The rows below fall into families. The same turns and mirrors carry the whole set onto itself and the rows of a family onto each other. For each named row, which other rows are in its family? Write them in the order they are listed.
These 32 rows form 4 families of 8 rows each.
muro: [-40 -26 -30  -9 -18 -10  -9 -21  -1  22 -21  37  12 -32   4 -20 -36  20
  17]
Sudel: [  2  -6  20   3 -32 -26  12  -4  12  18  30 -21  29 -18 -27 -37  69   4
  -4]
vukup: [ 24  57  33  42 -22   4  11 -10   7  10  12  -3  23  -6   2   5  43  -1
  32]
Vafad: [-15 -36 -19 -16 -39 -21  12 -48   1  22  12  15   6 -45  -1 -12 -50 -24
   1]
kipum: [-30  -8  18 -21  11 -20  54  -8   8  28 -10  23   3 -17  22  20 -38 -12
 -12]
kige: [ 22  21  -3  34 -39   8 -31 -30  19 -22   1 -13  12 -19 -34 -36  19  14
   8]
pama: [ 43  33  40  33 -11  -3  16  -8  14  16  29  -9  19 -11   0  15  48 -15
  21]
luk: [ 42  19  38  36 -27   5   2  -8  29  20  29 -22  16 -24  -6   8  41   3
   1]
livu: [ 22 -18 -13 -15  29 -36  26 -21  -9  -6   6  27   9  -8  21  32 -31 -17
  26]
sori: [-48  18  14 -12   4 -11  43 -14  -2  20 -25  27   7  -6  21  12 -40  -2
  -1]
Milu: [-51   9   9  -9 -14  -1  28 -16  16  19 -24  15   0 -22  12   4 -47  15
 -21]
Nabe: [ 22 -46 -14 -16  -2 -22  -1 -23  19  -3  10   2   2 -36   4  20 -43   8
 -15]
Pifo: [-16  31  19  11 -23 -25  22  -5  -6   9  11  -3  37   1 -17 -40  68  -5
  24]
Dapov: [ 57 -22   9  16 -15 -12 -14 -21  25  -7  31 -15   6 -27 -31 -14  30 -15
  -6]
rafaz: [-10   0 -28   3 -27   0 -19 -33  13 -18 -19   5   4 -25   1  -2 -53  40
  -3]
zolid: [ 21  49  34  41   3 -25 -13  -7  -7  -2   8  -1  55   7  18 -11  34  -2
   8]
ralon: [-18 -54 -26 -18 -10 -23  -4 -14   4  28  -4  35  10 -37   3  -6 -30  10
   7]
nuna: [ 34   9  38  36 -12 -21 -24  -5  16   4  24 -22  48 -19   7 -10  26   5
 -26]
med: [-40 -17 -30  -9  -1 -20   5 -18 -15  18 -19  52  18 -13  12 -11 -29   4
  37]
navok: [ 41  18  40  33   9 -32 -10  -2   1   9  23  -8  53  -8  16   0  35  -9
  -6]
guku: [-31   1 -20 -11 -25 -24  25 -51 -23  13  -6  35  13 -23   8 -10 -45 -33
  38]
tor: [ -9 -29 -14 -21 -18 -32  34 -45 -11  19  13  30  12 -34   5  -1 -43 -42
  25]
Buz: [ 17  52   0  37  -9  -8  -5 -27 -10 -26  -6  11  23  10 -19 -25  32 -12
  48]
dako: [-15  21  17  13 -39 -15   5  -9   7   9  13 -16  29 -14 -27 -45  63  13
   4]
Fodo: [-34  -5 -21  -7 -46 -11   6 -52  -6  13  -7  22  10 -35  -4 -21 -53 -13
  18]
povek: [-20 -43 -24 -21   9 -30  13 -14 -14  26  -3  49  16 -23  15  -1 -25  -8
  30]
depo: [ 24  46  33  42 -41  13  -5 -14  22  12  15 -17  21 -16  -6  -5  38  12
   9]
mak: [  4   4  22   1 -11 -34  27  -2   0  16  29  -6  34  -6 -17 -30  74 -14
  14]
Lat: [-12  26 -25   2   4 -16   9 -33 -15 -23 -27  29  15   4  15  11 -42  10
  37]
numi: [-30 -17  18 -18  -7  -9  35 -12  22  27  -9  11   0 -30  12  13 -41   3
 -30]
Vivi: [ 51   6   8  19  15 -27  14 -19  -1  -8  24  10  17   1 -17  -1  40 -39
  34]
Vazon: [ 16  43  30  45 -19 -13 -30  -8   6  -2   6 -16  52  -9   7 -21  23  19
 -13]

Same family as tor: Vafad, zolid, nuna, navok, guku, Fodo, Vazon
Same family as Dapov: kige, livu, Nabe, rafaz, Buz, Lat, Vivi
Same family as Sudel: kipum, sori, Milu, Pifo, dako, mak, numi

